128 stands for zero in the data rows.
The table, row by row:
[180 149 130 173 131  85 133 195 158 111  67  99 111 144 157  99]
[111 104 106  85 122 103 162 132 140 106 140  96 111  99 121 128]
[148  73 110 120 127 102 178 136 178  93 133  91  97 103 130 130]
[ 90 122 138  89 152 152 130 114  96 145 160 125 126 104  86 145]
[ 88 137 160 112 142 200 124 118  94 149 163 167 106 102  82 159]
[128 133 100 114 120 138 120 124 134 162 118  91 128 123 173 122]
[ 74 129 117  77 137 140 148 102  76 136 141 110 132 113  84 123]
[148 121 118 112 120  94 127 166 127 115  94 105 127 127 134 102]
[102  84  93  93 127 123 176 126 131  85 125  93 118 112 103 116]
[161  96 125 141 169 100 104 156 155  95  87 142 168 136 132 137]
[103  66  95  87 127 125 183 135 146  84 121  85 130 112 105 130]
[163  85 107 150 164 131 135 137 162 149 126  83 112 153 159 166]
[110 119 121 134 123 124 143 169 134 140  96 111 106 130 134 120]
[112 120 136 118 119 152 131 140 118 130 155 123  93 103 105 157]
[113 120  90  95 124  89 144 180 128 115  87  79 135 138 122  88]
[148  92 110 141 152 129 134 138 167 137 123  93 107 150 153 151]
[140 120 104  96 119 148 110 111 116 134 120  97 128 111 160 112]
[103 103 112 113 168 119 128 114 126  92 127 144 163 126 118 147]
[112 101 103 106 142 128 122 110 121  94 122 137 142 106 116 123]
[ 95 128  88  54  92 128 120 114  78 112 112  98 130  88 126 101]
[135 109 102  87 108 111 147 118 128 108 122 100 107  75 121 106]
[172 124 121 140 113  89 150 144 165 106 125 109  91 104 144 119]
[125 113  98  87 106  91 128 146 115 104  83  96 138  94 143  79]
[107  92 134 120 121 158 148 122 130 126 134 125 108 119 103 147]
[168  68 104 147 141 139 157 139 185 125 122  77  97 149 144 154]
[115 122 113 119 143 134 131 130 132 142 137 103 124 151 150 119]
[104  99 106 100 119 111 158 118 139 105 124  98 139 108 114 117]
[ 84 149 116  72 104 155 126 102  79 120 120 118 112  95 121 108]
[ 63 132 131  85 117 152 140 111  94 119 148 113 127 111  95 143]
[147 107 122 123 158 106 112 150 136 100 112 150 149 129 133 130]
[101 129 131  83 135 171 117 105  98 132 126 138 121  79  97 122]
[151  79 113 124 118 117 161 145 171 113 133 107 100 121 110 141]
[ 99 134 131  84 124 168 113 102  93 146 136 131 123  91 103 122]
[ 96 137 125  96 102 178 126 125  75 128 128 128 109  96 116 137]
[165 140 127 155 134 116 103 148 161 134  93  94  95 161 160 138]
[131 136 119 124 131 115 124 129 126 107 100 110 106 132 127 111]
[158  87 120 121 148  93 141 138 164  73 145 146 118  96 121 153]
[119 112 125 107 126 126 149 132 139 124 147 127  97 109 113 142]
[ 71 127 125  88 118 137 141 126  89 134 139 112 125 109 100 139]
[ 56 132 106  63 129 161 137 133  76 120 143 121 104 108  92 149]
[141  78  78  91 104 130 152 113 131 106  91  90 142 106 118  99]
[171 129 116 134 109  99 145 132 150  86 122 113  85 119 129 127]
[130 125 144 138 162 146 116 118 142 162 151 123 120 146 146 138]
[151 104 136 157 175 137  89 121 148 135 130 126 135 150 181 164]
[133 119  95 119 122 152 106 133 123 150 117  83 116 134 186 123]
[149 108 103 123 113  78 155 174 168 114  99 103 108 121 133 107]
[ 98 135  99  66 100 122 135 126  99 111 114 115 135  99 118  97]
[127 115 153 123 186 148 109 115 116 116 139 184 147 117  92 162]
[155 105 125 143 166 128 102 130 156 128 122 125 136 146 154 155]
[161  71 121 132 168 110 139 135 161  79 128 125 126 114 104 134]
[138 105 130 122 131 117 153 128 141 128 149 123  96  96 106 139]
[117  94  87  76 109  86 181 128 145  89 149  83 103  86 113 109]
[132 114 154 135 180 145 108 116 121 106 135 173 144 122  92 151]
[145  77 105  99 111 137 152 128 140  90 112  90 119 117 108 109]
[166 150 134 125 100 118 116 150 117  86  82  93 115 119 135  89]
[163 132 124 158 145 125 115 150 152 146 111  88  95 157 169 143]
[ 61 127 118  87 133 152 138 123  84 125 151 113 132 117  82 141]
[ 84 125 123  80 146 142 127 119  94 122 143 132 132 101 100 126]
[ 96 127  87  47 110 116 144 101  96  96 128  87 142  72 116 101]
[145  89 118 125 117 106 150 155 161 112  94  88 112 128 132 119]
[103 123 133 118 117 145 130 131 128 133 161 116  85 102 115 150]
[121 139 103 103 126 120 123 121 118 111 114  98 118 117 118 115]
[134 109 125 101 157 108  91 115 107  83 112 155 170  94 119 128]
[130 152 120 118 122 107 125 134 125  97  94 110 104 119 128 113]
[129 111 157 143 197 146  81 100 125  96 136 186 147 119  94 162]
[112 105 115 102 157 111 111 109 115  85 132 143 165 116 117 131]
[ 86 124  89  63  97 121 147 113  95  95 118 103 136  99 118 104]
[ 99 135 132 132 147 157 109 133 128 173 147 107 107 144 151 157]
[147 109 105 143 137 101 122 198 158 160  82  74 113 149 164 118]
[ 96 121 103  69  98 121 150 132  94  99 108 102 136 100 134 104]
[125 131  87  89 119 135 119 105 107 136 113  99 128 108 154 117]
[ 94 115  84  42  94 126 138 108  89 106 101 106 145  69 129  86]
[179 134 127 137 112  94 130 137 160  99 110 116  76 122 141 122]
[114 140 110  97 126 113 138 124 123 106 109  95 120 125 123 107]
[143 103  98 125 119  81 164 171 170 114 114 104  92 107 139 102]
[ 56 143 137  97 128 184 130 124  87 119 143 126 106 111  89 147]
[149  68 106 116 112 103 196 151 172 104 135  92  92 100 120 126]
[ 96 132 117  92 107 156 127 122  92 130 120 122 117  93 114 112]
[164 143 117 151 134 128 114 136 144 131 111 105 102 149 158 135]
[159 169 117 101  99 115 133 129 108  81  70 115 128  99 143  93]
[127 129 142 120 153 142 124 149 128 148 128 133 125 111 108 122]
[ 92 109 140 118 108 175 150 146 119 127 152 126 103 114  96 160]
[117  87 106 104 122 128 155 132 149  97 125  95 115 112 104 133]
[139 105 121 136 184 143  86 121 148 130 125 141 140 135 141 144]
[158  92  91  85  86  94 178 107 147  91 130  93 110  60 121 108]
[124 138 140 125 154 146 126 156 126 152 128 130 115 124 106 127]
[112 114 151 121 159 141 108 118 126 139 156 160 138 111 107 140]
[181 153 131 157 134 107 105 141 154 133  97  94  93 155 169 138]
[148  68 120 128 112 100 181 149 163 102 136 104  89  93 112 136]
[161 137 126 153 156 132 108 133 156 159 111  80  88 151 177 155]
[139  87 106 126 135 118 118 144 166 147 146 104 102 125 159 141]
[116 154 110 109 128 116 138 130 121 101 114 106 114 123 128 120]
[130 131 108 107 112 132 122 102 112 140 114  92 128 107 160 103]
[144  77 107 141 145 146 144 143 179 145 123  76 104 148 171 155]
[136 108 133 137 165  91 111 154 150 102  99 152 146 122 130 125]
[159  49 118 127 159 129 138 138 155  69 118 131 133 117 105 141]
[116 140 127 149 144 154 107 136 128 164 147 108 106 140 144 144]
[104 120 139 128 159 142  95 131 121 114 147 150 136 125 112 155]
[ 91 129 127  99 153 159 142 111  99 145 147 136 129 107  97 134]
[177 167 126 148 128  97 125 168 161 117  81 102  93 142 154 101]
[112 107 110  84 120  93 171 120 137 112 143 100 120  99 114 110]
[103  87  86  74  98  94 177 110 156  84 158  92  98  84 114 122]
[158  74 115 133 144  91 133 133 166  84 150 134 110  82 125 138]
[111  74  95  91 125 121 174 143 141  95 121  82 116 120  94 126]
[149  96 116 112 130  97 137 130 149 101 141 140 125  96 119 139]
[159  62 100 142 157 141 141 144 178 154 120  87 104 145 161 150]
[160  92 116 126 146 103 135 130 153  92 148 140 121  96 119 138]
[157  68 117 129 147 128 155 130 158  88 125 130 136 123 109 142]
[151  92 120 136 119 101 145 139 167 124 137  96 103 120 150 132]
[121  99  84  86 108  98 176 128 149  92 141  97 101  92 108 121]
[144  85 121 123 137  98 144 136 154  89 148 141 109  95 127 143]
[122 122 144 146 165 155 106 130 131 178 140 112  95 134 143 154]
[129 121 109  97 107 100 132 151 117 112  86 103 143 103 123  88]
[120 104 129 119 107 131 156 142 148 124 150 126  93  93 112 155]
[123 115 123 110 138 117 106 114 109  81 116 148 155 105 125 124]
[151  83 114 139 128 108 160 168 163 109  93 103 112 130 126 106]
[102 104 103  98 154 130 135 111 107  85 135 139 164 125 108 135]
[136 121  94 102 110  86 138 172 123 115  67  85 134 101 144  79]
[161  94  93 135 138 117 131 138 175 153 147  97  89 119 171 156]
Each row mixes 2 hidden patterns of the same size, each with a weight. Each row also carries a little noise. Patterns are numbered from 0, in the order they first appear below.
Rows drawn again from the table, each followed by the numbers of its patterns, largest weight first:
[ 99 135 132 132 147 157 109 133 128 173 147 107 107 144 151 157] --> 0 1
[ 84 149 116  72 104 155 126 102  79 120 120 118 112  95 121 108] --> 2 1
[ 71 127 125  88 118 137 141 126  89 134 139 112 125 109 100 139] --> 3 1
[110 119 121 134 123 124 143 169 134 140  96 111 106 130 134 120] --> 4 1
[ 90 122 138  89 152 152 130 114  96 145 160 125 126 104  86 145] --> 5 3
[ 96 121 103  69  98 121 150 132  94  99 108 102 136 100 134 104] --> 2 3
[129 111 157 143 197 146  81 100 125  96 136 186 147 119  94 162] --> 6 5
[140 120 104  96 119 148 110 111 116 134 120  97 128 111 160 112] --> 2 0
[163  85 107 150 164 131 135 137 162 149 126  83 112 153 159 166] --> 0 7
[112 105 115 102 157 111 111 109 115  85 132 143 165 116 117 131] --> 6 3
[112 114 151 121 159 141 108 118 126 139 156 160 138 111 107 140] --> 5 6
[155 105 125 143 166 128 102 130 156 128 122 125 136 146 154 155] --> 0 6
[114 140 110  97 126 113 138 124 123 106 109  95 120 125 123 107] --> 3 8
[136 121  94 102 110  86 138 172 123 115  67  85 134 101 144  79] --> 4 2
[ 92 109 140 118 108 175 150 146 119 127 152 126 103 114  96 160] --> 1 7
[143 103  98 125 119  81 164 171 170 114 114 104  92 107 139 102] --> 9 4
[101 129 131  83 135 171 117 105  98 132 126 138 121  79  97 122] --> 5 2
[112 120 136 118 119 152 131 140 118 130 155 123  93 103 105 157] --> 1 9
[102 104 103  98 154 130 135 111 107  85 135 139 164 125 108 135] --> 3 6
[147 107 122 123 158 106 112 150 136 100 112 150 149 129 133 130] --> 6 4
[158  87 120 121 148  93 141 138 164  73 145 146 118  96 121 153] --> 9 6
[ 61 127 118  87 133 152 138 123  84 125 151 113 132 117  82 141] --> 3 1
[148  92 110 141 152 129 134 138 167 137 123  93 107 150 153 151] --> 0 7
[131 136 119 124 131 115 124 129 126 107 100 110 106 132 127 111] --> 8 3
[148  73 110 120 127 102 178 136 178  93 133  91  97 103 130 130] --> 9 7
[159  49 118 127 159 129 138 138 155  69 118 131 133 117 105 141] --> 7 6
[145  77 105  99 111 137 152 128 140  90 112  90 119 117 108 109] --> 7 2
[181 153 131 157 134 107 105 141 154 133  97  94  93 155 169 138] --> 8 0
[ 95 128  88  54  92 128 120 114  78 112 112  98 130  88 126 101] --> 2 3
[112 107 110  84 120  93 171 120 137 112 143 100 120  99 114 110] --> 3 9
[ 94 115  84  42  94 126 138 108  89 106 101 106 145  69 129  86] --> 2 3
[107  92 134 120 121 158 148 122 130 126 134 125 108 119 103 147] --> 1 7
[147 109 105 143 137 101 122 198 158 160  82  74 113 149 164 118] --> 4 0
[134 109 125 101 157 108  91 115 107  83 112 155 170  94 119 128] --> 6 2
[163 132 124 158 145 125 115 150 152 146 111  88  95 157 169 143] --> 0 8
[129 121 109  97 107 100 132 151 117 112  86 103 143 103 123  88] --> 2 4
[112 101 103 106 142 128 122 110 121  94 122 137 142 106 116 123] --> 3 6
[ 74 129 117  77 137 140 148 102  76 136 141 110 132 113  84 123] --> 3 5
[121 139 103 103 126 120 123 121 118 111 114  98 118 117 118 115] --> 3 8
[127 115 153 123 186 148 109 115 116 116 139 184 147 117  92 162] --> 6 5
[157  68 117 129 147 128 155 130 158  88 125 130 136 123 109 142] --> 7 6
[111  74  95  91 125 121 174 143 141  95 121  82 116 120  94 126] --> 7 3
[159 169 117 101  99 115 133 129 108  81  70 115 128  99 143  93] --> 2 8
[166 150 134 125 100 118 116 150 117  86  82  93 115 119 135  89] --> 8 2
[117  87 106 104 122 128 155 132 149  97 125  95 115 112 104 133] --> 7 3
[ 86 124  89  63  97 121 147 113  95  95 118 103 136  99 118 104] --> 3 2
[151  79 113 124 118 117 161 145 171 113 133 107 100 121 110 141] --> 7 9
[123 115 123 110 138 117 106 114 109  81 116 148 155 105 125 124] --> 6 2
[160  92 116 126 146 103 135 130 153  92 148 140 121  96 119 138] --> 9 6
[104  99 106 100 119 111 158 118 139 105 124  98 139 108 114 117] --> 3 7
[141  78  78  91 104 130 152 113 131 106  91  90 142 106 118  99] --> 2 7
[103  87  86  74  98  94 177 110 156  84 158  92  98  84 114 122] --> 9 3
[151  92 120 136 119 101 145 139 167 124 137  96 103 120 150 132] --> 9 0
[159  62 100 142 157 141 141 144 178 154 120  87 104 145 161 150] --> 0 7
[172 124 121 140 113  89 150 144 165 106 125 109  91 104 144 119] --> 9 8
[125 113  98  87 106  91 128 146 115 104  83  96 138  94 143  79] --> 2 4
[ 63 132 131  85 117 152 140 111  94 119 148 113 127 111  95 143] --> 3 1
[132 114 154 135 180 145 108 116 121 106 135 173 144 122  92 151] --> 6 5
[161 137 126 153 156 132 108 133 156 159 111  80  88 151 177 155] --> 0 8
[121  99  84  86 108  98 176 128 149  92 141  97 101  92 108 121] --> 9 3
[125 131  87  89 119 135 119 105 107 136 113  99 128 108 154 117] --> 2 0
[133 119  95 119 122 152 106 133 123 150 117  83 116 134 186 123] --> 0 2
[148  68 120 128 112 100 181 149 163 102 136 104  89  93 112 136] --> 9 7
[139 105 121 136 184 143  86 121 148 130 125 141 140 135 141 144] --> 6 0
[ 96 137 125  96 102 178 126 125  75 128 128 128 109  96 116 137] --> 1 2
[ 56 143 137  97 128 184 130 124  87 119 143 126 106 111  89 147] --> 1 3
[130 152 120 118 122 107 125 134 125  97  94 110 104 119 128 113] --> 8 3
[151  83 114 139 128 108 160 168 163 109  93 103 112 130 126 106] --> 7 4
[179 134 127 137 112  94 130 137 160  99 110 116  76 122 141 122] --> 8 9
